Small tables with named rows and columns. After each table, cells are looked up by row and column.

res =
columns: kis, ganirub, muleko, mab
kufiper: [6056, 3741, 3310, 8963]
rili: [4824, 1007, -829, 4183]
tatusig: [1984, 2610, 4870, 41]
kebe: [3196, -7801, 1243, -1481]
pigimed: [4218, -483, 1584, -15]
pib: [3902, 6246, 2375, 3726]

What is the muleko of pib in res?
2375
What is the mab of kebe in res?
-1481
What is the kis of pigimed in res?
4218
What is the mab of pigimed in res?
-15
What is the ganirub of kufiper in res?
3741
What is the muleko of kebe in res?
1243
What is the kis of kufiper in res?
6056
What is the kis of rili in res?
4824
What is the ganirub of rili in res?
1007
What is the muleko of pigimed in res?
1584
What is the mab of kufiper in res?
8963
What is the ganirub of kebe in res?
-7801
What is the mab of tatusig in res?
41
What is the ganirub of pib in res?
6246
What is the kis of pib in res?
3902

setapap =
         rivin   peg  bigez   voz
pepevog   6498  9964   9258  9516
mevuru    5916  9249   9169  8950
ruduf     6339  2905   3257  2042

mevuru, rivin => 5916
pepevog, bigez => 9258
ruduf, rivin => 6339
pepevog, voz => 9516
pepevog, rivin => 6498
pepevog, peg => 9964
mevuru, voz => 8950
mevuru, peg => 9249
mevuru, bigez => 9169
ruduf, voz => 2042
ruduf, peg => 2905
ruduf, bigez => 3257
Which row has the largest peg? pepevog

badobas =
	det	fen	nel	gagaf	nugidid	nim	gibom	tolis	zipino	narimi
repetu	126	139	138	131	177	146	138	137	191	102
pipavun	125	138	138	132	177	144	136	138	186	106
voz	149	140	128	132	93	140	146	126	123	123
tuto	143	132	129	135	92	127	134	129	90	153
zamef	146	161	132	125	160	177	169	128	255	33
lef	140	136	131	133	114	135	138	130	125	132
gek	126	140	138	131	180	147	139	138	196	99

gek, zipino -> 196
repetu, nel -> 138
pipavun, zipino -> 186
lef, gagaf -> 133
gek, fen -> 140
gek, tolis -> 138
voz, gibom -> 146
voz, nugidid -> 93
repetu, nim -> 146

keze:
	suf	muv	pena	mer	vomu	dor
mono	6676	6783	4874	2898	2615	8805
dizonu	4736	5119	8618	3351	8078	8536
beku	5800	4351	4491	6994	7033	7582
bef	2684	3417	5135	4740	6476	3693
zonugu	8794	5971	8512	8250	5081	6444
gon	4554	3786	8193	2473	7732	4012
ser	6089	5057	7798	3705	4279	4450
sotaval	5244	2223	4499	7486	6697	7706
bizuz	2805	6016	4401	3399	5199	5700
kufe	6817	6509	7235	4883	2766	6987
pizesu	2736	2180	2397	8156	6266	2614

dor of ser is 4450
pena of sotaval is 4499
muv of gon is 3786
mer of zonugu is 8250
muv of beku is 4351
mer of ser is 3705
vomu of gon is 7732
mer of bizuz is 3399
vomu of kufe is 2766
suf of dizonu is 4736
muv of sotaval is 2223
suf of kufe is 6817
vomu of mono is 2615
suf of bef is 2684
dor of zonugu is 6444
mer of sotaval is 7486
suf of gon is 4554
vomu of beku is 7033
dor of dizonu is 8536

furiba.csv
,dob,dafu
pel,2.697,6.492
menide,3.372,4.865
nis,2.875,4.410
lur,3.835,5.209
verule,5.343,4.656
vedu,8.557,2.150
rekufit,4.239,9.118
nel,5.738,2.740
lumu,6.367,6.942
sozedu,3.886,1.587
mekog,8.733,8.526
bigituk,2.953,1.253
dotogal,8.492,3.482

dob of lur = 3.835
dob of verule = 5.343
dob of nel = 5.738
dob of vedu = 8.557
dafu of verule = 4.656
dafu of sozedu = 1.587
dob of menide = 3.372

panu:
,pigu,sokoga,guv,lum,fesi,zukobu,zuz
fubirif,-346,-773,-539,399,-364,-590,391
vob,352,-126,-701,-329,832,-266,271
zopivu,-439,730,174,-633,197,-172,-712
ziko,-209,-538,-533,11,629,50,-541

zopivu, pigu -> -439
fubirif, lum -> 399
fubirif, zukobu -> -590
vob, pigu -> 352
zopivu, lum -> -633
ziko, lum -> 11
vob, lum -> -329
ziko, fesi -> 629
vob, fesi -> 832
fubirif, guv -> -539
vob, sokoga -> -126
vob, zukobu -> -266
ziko, sokoga -> -538

naliki:
        toki  naraduz
gir      214       72
lig      152       57
peb       51      110
dezilu    59      190

lig, naraduz: 57
lig, toki: 152
dezilu, toki: 59
gir, naraduz: 72
gir, toki: 214
peb, naraduz: 110
Row with the largest naraduz: dezilu

pumeru.tsv
	kemuluz	dezipel	vuk	birifeb
nuv	99	107	104	95
tufere	97	107	100	91
zelal	97	97	104	90
pobufid	104	95	107	100
sikez	98	98	103	89
gadut	94	92	112	87
milid	104	98	98	91
gamur	102	102	93	88
nivil	94	100	95	102
murug	97	100	99	91
pok	82	108	97	85
zoz	90	102	99	106
rukagag	107	216	7	23
tesas	100	100	98	97

nivil, kemuluz: 94
sikez, dezipel: 98
pok, birifeb: 85
tufere, birifeb: 91
sikez, kemuluz: 98
milid, kemuluz: 104
tesas, vuk: 98
zelal, dezipel: 97
pobufid, vuk: 107
rukagag, birifeb: 23
pobufid, birifeb: 100
tesas, birifeb: 97
pobufid, kemuluz: 104
gadut, dezipel: 92
Row with the largest birifeb: zoz

fezirev
         netav  nuz  beretot  menat  mip  tinofiz  pag  nale
zivavak     55   94       98    140  163      134  113   169
lub        134  133      168     72  153      172  104   125
num         34  122      111    114  158      163  119   154
rukirek    155  107       66     82  163      138  105   122
zeg        170  139      144     93  144      132   96   100
ret        111  100      100    118  147      136  120   141
redipug    218  129      160    130  152      133  149   203
fenirit    111  142      146    172   80      118  169   112
sagemo     106  145      153    130   89      146  155    95
sen        182  157      133    127  127      151  182   184
puzov      122  183      116    117  143      143  138   139
vufire     158  140      143    147  138      100  108   125
nif        151  141      116    163  154       71   84   119
larus      118  151      122    125  112      144  155   121

What is the pag of nif in fezirev?
84
What is the menat of puzov in fezirev?
117
What is the netav of ret in fezirev?
111
What is the nuz of zivavak in fezirev?
94
What is the tinofiz of puzov in fezirev?
143
What is the beretot of nif in fezirev?
116

